One vector is turned by the same rotation once a step. Each row is the vector after some number of steps, and that number follows the row.
The counts run from 0 to 564.
[104 157 113  74 147  68 113 124 147 115  84  84 127 130 117 140 128 148
 178 129 134 100 170 124 115 114 136 115 116 162 157 163 121 102 110  69
 173 127 151 151 137  91 146 133 115 123 110 112 132 107 101 134 183 116
 130 124 108 179 175 146 130 121 122 157 123 135  99 114  92 159 190] : 13
[ 95 111 118 106 104 123 177 119 167 138 134 146 111 155  97  55 128 117
 130 174 136 131  85  96 140  95 132 145 148 120  95 137 175 140 137 163
 120 164 147 151  90 204 181 108 104 133 140  66 164 134 108 127 133 158
 134 161 106 127 102  85 164 158 117 153 163 129 165 146 108 153 121] : 423
[140 173  79 134 119 114 108  75 152  79 127  97 166  97 102 116 166 114
 127 149 140 132 113 141 145 136 108 117 141 167 143 142 133 106  81  59
 144 119 134 120 110 150 140 125 124 110 178 117 142 115 102 153 167 125
 119 110  77 156 153 139  66 161 112 152 112 165 150 172  83 141 155] : 497
[118  96 110 114 122 114 137  99 151 122 114 166 114 113  83  99 103  98
 117 162 199 111  94 133 147  66 108 116 133 136 140 124 155  68 102  92
 135 113 113 141 142 130 156 148 108 154 116 113 152 115 113 136 146 122
 112 133 140 150 109  99 148 143  91 187 165 105 127 166  72 124 136] : 165
[150  92  83 105 126 172 147 153 156 143 131 152 102 121  99 129 109 150
 164 154 129 127 143 133 136 120 116 195 170 142 133 151 109 121 140 125
 120 197 166 136 126 157 128  96 142 123 132  92 175 110 123 150 117 153
 142 108 114 161 133 123 151 187 137 143 120 114 155  80  94 121  83] : 322
[152 128 115  86 140 142 145 150 165 139 122 107 123 105 110  82 113 133
 127 127 152  96 166  83 125 180 146 138 169 143 146 188 114  98 151 111
 131 127 161  99 109 126 170  61 149 117 157 139 139 126  95 159 149 197
 159 126 122 153 207 104 163 148 139 153 120 102 147 115  94 113 114] : 296
[139 145  84  70 118 162 111 103 171 136 143 110 173 136  71  93 114 153
  91 142 164 164 120 118 142 167 119  96 151 131 167 144 144  85 123 138
 128 119 170 108  72 150 179 106 136 103 172 110 148 127 101 178 149 155
 143 136 101 183 138 142 125 175 141 120 138 131 157 117  79 107 103] : 281
[121 162 120 137 116 181 150 105 139  85 146 108 157 134 105 128  78 126
 124 143 180 149 129 139 145  96 129 146 132 135 116 121 133  82 104 125
 126 152 137  80  92 109 152  73  89  80 170 139 148 132 105 186  91 162
 105 110  74 176 142  98 101 149 158 113 123 142 147 118 104 107 145] : 528
[ 99  81 149 134 120 153 125 133 168  97 101  80 132 134 121 135 134 101
 129 100 141 145 157 133 159  97 117 170 169 125 138 131 134 113 134 111
 101 157 143  98 129 137 143  78 167 134  91  87 138  94 179 124 101 138
 144 112 115 111 144  97  45 116 156 153 118 131 155 127  97 119 152] : 144
[136 122 108 137 129  96 134 108 154 136 121 146  71 126 103 108 111 133
 159 180 143  85 133 142  93  93 134 150 121 132 103 143 108 108 115  83
 139 166 183 153 145 148 143 165 109 147 119  52 166 145 101 113 168  79
 103 122 118 130 133 104 169 114 159 171 123 110  92 125 104 156 161] : 463
[ 97  93 118 131  94 126 165 130 156 121 103 142 114 152 121 124 111 129
 188 140 165 130 119 178 118  52  81 170 118 161 118  97 141  95  90  96
 113 153 166 124 113 112 125 122 136 145 106  94 168 108 120 139 114 135
 146  91 108 120 123 142  98 131 131 202 129 127 131 146 113 146 194] : 378
[ 83 102 135 118 120 111 157 136 160 101 123  80 104 123  92 101 131 119
 157 142 143  98 150  99 108 115 114 103 105 127 145 120 148  85 160 121
 162 133 146 135 115 101 166 161 127 141  88 122 148 156 111 123 221  88
 144 158 160 134 169 123 135 136 160 154 133 123  83 123 111 136 149] : 445
[114  67 162  88 142 147 164 128 155 130 122 100 125 151 108  75 101 102
 133 127 165 120 115 131 174  89 141 164 142  88 143 165 119  94 130 121
  95 120 110 124 143 117 184 140 136 126 103 101 139 103 149 141 149 118
 153 138 183 143 134 103 131 166 125 159 169  71 114 139  67 106 127] : 400
[112 140  97  75 134 108 123 120 186 139 106 122 129 191 113  78  87 147
 104 163 137 155 125 116 119 124 147 143 135 146 118 162  97 141 105 136
 108 158 167 156 119 165 141 150 130  97 144  60 170 125 121 184 164 137
 127  98 103 175 129 116 146 139 132 130 127 140 139 120  70 138 149] : 16
[127 131  81  67 134 135 121 117 132 123 128  90 167 107  77  95 116 119
 114 154 143 138 143 140 127 144  97 104  92 127 147 154 168  79 118 128
 132 110 148  85 101 146 173 128 127 134 151 167 127  89  90 174 170 150
 123 171 135 191 182 130 156 163 110 144 153 144 132 139  89 130 104] : 54
[120 103  91  85  98 146 171 140 142 113 126 141 148 132  73 120 114 122
 143 140 102 140 114 134 160 130 112 182 158 148 169 176 108 151 109 144
 127 181 133 137 122 136 128 131 158  95 113  93 168 113 184 138 147 165
 140 142 128 150 133 119 119 173 128 173 140 120 170 101 107  96  84] : 330
[111 158 106  70 156 140 118 111 150 107 143  20 137 171 125 100 108 110
 113 131 112 167 123 128 148 115 146 148 128 141 104 146 110 139 125 125
 140 131 141 106 108 128 131 144 111  81 137 106 149 142 113 151 121 167
 139 129  80 180 143 140 101 147 132  99 130 161 165 111  92 153 154] : 263
[126 132  97 132 122 103 145 126 203 111 116 143 136 140 100 102 130 133
 154 137 152 108 151  95 129 112 133 142 170 126 141 176  95 122 118 113
 117 181 180 181 114 178 135 131 134 114 132  25 168 110 127 138 167 116
 123  89 105 157 154 108 123 136 140 128  88 124 117 146  85 136 145] : 236
[149 137  73 128 128 120 152 126 164  70 154  86 125  97 102 112 132  88
 147 144 163 112 139 143 155 102 100 141 112 135 136 152 123  81 105  77
 133 118 164 108 157 143 129 164  87 119 165  77 173  87  83 160 144  75
 125 110 148 150 156 144 144 157 124 146 114 114 108 138 101 129 139] : 487
[118  83 115 140  89 152 136 116 116 114 144 140 128  93 113 125  78 121
 144 189 140 163 124 188 113  82 103 174 100 139 131 116 116 105 102 104
 124 178 124 110 118 161 164 129 119 103 141 131 157 123 141 180 127 124
  80 123 110 161 126 122 102 180 155 178 120 126 117 111  94 105  98] : 96
[151 106 100  85 172 144 114 106 168 139 129  70  81 160 118 109  94 130
 100 153 155 132 147  93 117 134 171 117 133 132 107 123 111  80 131  99
 151 155 168 130 134 180 175 150 105 114 116  91 161 130  92 142 127 106
  97 142  99 150 126 140 153 124 171 118 145 121 100  79 121 128 128] : 468
[113 157 101 109 124 125 108 110 162  59 116  76 108 123 108 111 150 141
 188 118 115 140 135 131 145  94 107 153 106 151 115 125 122 133 115  93
 144 152 175 131 122 120 116 144 105 109 142  70 154 133  92 129 159 118
 160 125  92 137 152 158 110 151 134 158  69 171 121 152 124 176 189] : 489
[129 154 106  80 137 146 115 114 168 120 104  90 174 132  74 107 146 164
 120  81 131 132 158 113 172 160 120 117 169 133 194 157 142 104 151 133
 142 125 167 102  75 133 138  98 146 105 142 113 136 131 119 157 152 162
 171 150 102 168 147 125 113 140 122 117 112 150 160 106  94 133 122] : 280
[143 135  63  93 126 140 127 106 135 138 134 146 144  96 103  80 119 110
 157 167 155 122 129 153 111 134 102 136 118 139 131 139 158  83 107 111
 118 124 153  92 113 143 139 137 132 149 158 128 141  84  56 153 159 134
 122 143 143 175 178 127 177 174 104 160 154 116 127 136  75 142 111] : 55
[ 94 133 110 125 124 109 131 122 141 106 118  89  58 147  91 114 143 124
 165 148 162 101 151  76  92 128 120 123 134 186  99  85 145 127 151 123
 186 153 157 165 100 154 136 120 125 156 130 130 166 162  66 104 192 128
 146 123  85 135 143 140 123 132 139 141 147 159  93 106 125 162 167] : 217
[117  93 141  80 136 125 133 134 172 179 115  96 112 201 116  58 111 134
 117 128 129 152 117 101 129 102 131 147 160 114 104 111 138 122 147 118
 115 141  95 161  98 186 194 101 146 104 106 122 130 161 129 146 147 209
 170 100 109 140 108 114 113 181 115 175 125 112 125 146  86 152 142] : 398
[ 98 141 126 135 133 144 138  95 126  59 145  66 137 124 113 135 124  64
 143 167 182  99 141 116 127 124 156 134 125 162 120 138 142 106 123 106
 146 113 139 124 134 132 136 140 120 131 121 132 178 114  95 135 174  96
  79 141 129 145 153  99  85 136 139 126 183 153  82  91 113  99 141] : 215
[120  80 127 106  86 112 122 102 137 126 100  79 132 134  74 123 107 104
 104 119 137 171 156 127 120 122  74 104 123 132 169 110 160  68 137 115
 144 121 139 111 122 120 192  99 158 108 104 142 110 122 151 128 127 126
 126 139 117 114 136 132  76 125 173 203 153 135 122 149 114 122 155] : 139
[136 141  87  85 144  93 118 130 133 103 112  78 119 114  92  99 115 110
 149 144 106 114 151 149 143  82 100 182  86 139 129 138 124 131 100 118
 149 122 186 106 157 117 126 156 116 118 132  83 151 115  73 120 149  92
 135 152 165 166 160 117 189 148 140 157 149 122 125 145  85 148 156] : 259
[151 148 121 133 140 132 125 139 118 104 116 127 111 108 138 114 115 121
 177 147 152  90 152 144  94 135 121 154 128 179 115 140  91  98 120  72
 145 143 137  94 107  97 156  78 114 133 141 165 124 136  69 173 141 196
 135 132  91 136 184  88 133 170 140 152 131 143 121 131 116 144 145] : 302
[124 159 133 165 101 145 135 101 127  95 134 147 150  99 113 136 126 144
 175 139 170 138 168 162  97 118  78 166 136 126 139 111 137 116 112 128
 113 156 172 103  88 121 156 101 136  97 167 110 164 135  79 176 151 120
 129  97 145 172 174 125 102 169 168 156 105 136 151 135  82 118 137] : 292
[165 156  86  67 157 158 117 123 177 102 135  55 134 141 111 110 140 135
 134 129 145 121 125  91 157 156 134 143 144 162 137 174 129 104 121  81
 132 111 165 103 113 144 131 103 120 110 171 112 162  96  80 166 120 174
 119 143  78 154 153 139 139 144 102 106 117 156 137 108 124 150 126] : 271
[136 108  93  79 108 118 131 132 134 159 133 159 122 139 104  91 100 141
 112 178 113 135 127 123  97 112 129 140 148 168 121 151 112 121 133 125
 179 177 123 125  88 140 166  87 127 126 135 158 121 138  97 159 139 202
 123 125  62 170 136  93 161 165 120 168 113 129 178 116 101 138 112] : 312
[113 139  80  74 122  81 126 142 174 148 106 140 126 155  94  96 132 154
 139 130 132 127 144 102 105 136 123 120 170 147 149 161 107 118 111 127
 137 136 166 165 108 157 169 136 150 108 132  87 152 123 113 151 176 143
 131  76  83 169 153 140 132 118 114 137 115 124 145 128  69 161 145] : 15
[100 151  95  71 114 122 132  83 152 115 122 112 154 132  56 101 136 147
 138 126 128 168 130 147 163 102  92 108 105 110 193 128 173  84 125 162
 132 138 173 102  73 108 145 153 116 106 123 108 156 112 102 162 145  94
 154 144 151 189 134 145 142 169 127 131 143 136 145 116  65 127 149] : 274
[147 164 110 114 125 154 147  84 138 121 101 118 147 129 107 104 102 137
 142 149 168 136 137 178 160 146  99 145 102 138 145 128 160 101 119 115
 109 132 166  93 118 111 123 132  96 129 166  96 171 121  78 179 156 124
 143 146 176 177 137 133 151 165 139 170 145 132 125 140  88 104 146] : 283
[123  74 163 126 143 155 131 133 142 111 126  92 108 107 132 126 105  75
 156 135 174 111 112 164 178  66 130 149 152 100 136 148 143  74 125  95
  66 105 138 125 143 138 184 112 135 111 114 106 147 117 121 137 139 108
 117 126 199 140 128 134 113 168 112 161 154  73  91 120  59 102 115] : 401
[124 187 107 138 138 136 124  79 137  82  96 126 160  66  93 145 156 130
 184 117 151 102 178 176 138 134  91 145 146 167 157 145 132 125 118  95
 150 120 172  98 117 107 126  91 143 140 156 112 138 125  90 133 162 132
 142 151 122 173 173 129  76 150 132 165 115 140 140 140  90 113 160] : 285
[151 159 133 137 152 159 117  92 131  81 120  82 128  90 114 150 136 100
 154 131 193  96 160 164 128 122 112 144 147 146 135 124 130  99 119  87
 128 114 187  83 113 104 164 113 131 118 163 111 156 113  63 179 138  97
  98 113 151 153 157 118 111 153 159 129 129 125 131 122  69 100 150] : 512
[113 160 155  82 149 156 100  96 122  90 113  60 151 136 131 142 108 149
 155 124 126 162 160 168 150 107 127 151 120 118 134 120 117 135 120 123
  97 146 177 129 110 127 143 112 121  78 122  77 169 137 114 173 124 105
 119 118 118 173 149 171  74 151 134 113 143 155 114  81  87 122 158] : 27
[153  59  73  92 113 141 122 156 156 145 125 123 105  89  78 124 138 136
 137 149 100  97 163 115 116 128 121 160 164 157 126 154 108 123 152 107
 164 167 123 128 114 166 168  73 166 147 101 139 126 102 123 124 156 175
 158 123  81 127 145 140 140 172 120 167 109 137 124  94 126 152 102] : 100
[118 110 132  94 105 152 142 144 145  94 123  98 126 157 124 112 129 125
 168 159  97  96 122 141 152 148 156 211 136 145 111 180 106 127 125  88
 109 183 117  88 153  92 107 118 151 123 136  93 170  89 178 154 139 151
 157 147 127 134 119 127 128 180 141 168 116 112 131  92 140 110 109] : 339
[121 159 113  87 137  79  81 104 132 140 108  91 120 145 101 115 115 157
 171 142 148 148 154 126  91  99 114 112 117 162 127 104 122 100 101  99
 150 142 163 155 103 143 181 134 130 105 127 123 147 150  70 157 143 117
 122 103  91 172 150 173 101 142 147 158 121 151  97 122  76 152 186] : 21
[162 172  97 141 140 147 114  76 138 104 115 143 139 120 134 120 140 123
 167 140 152 102 115 182 148 144 118 167 126 181 109 147 146 140 104  68
 124 125 176 103 116 131 112 114 110 138 183  83 164 106  57 163 158 163
 130 131 103 150 143 124 135 163 112 158 134 160 128 165 116 145 167] : 277
[135 159  91  90 143 108 132 107 124 124 134  66 113 153  96  78  89 109
 131 149 141 146 150 148 117 104 120 156  90 121 116 128 131 100 110 115
 146 132 152 109 138 140 172 160  96  95 142 114 151 127  68 148 145  92
 126 140 158 178 148 137 186 167 163 155 147 119 107 134  77 138 155] : 258
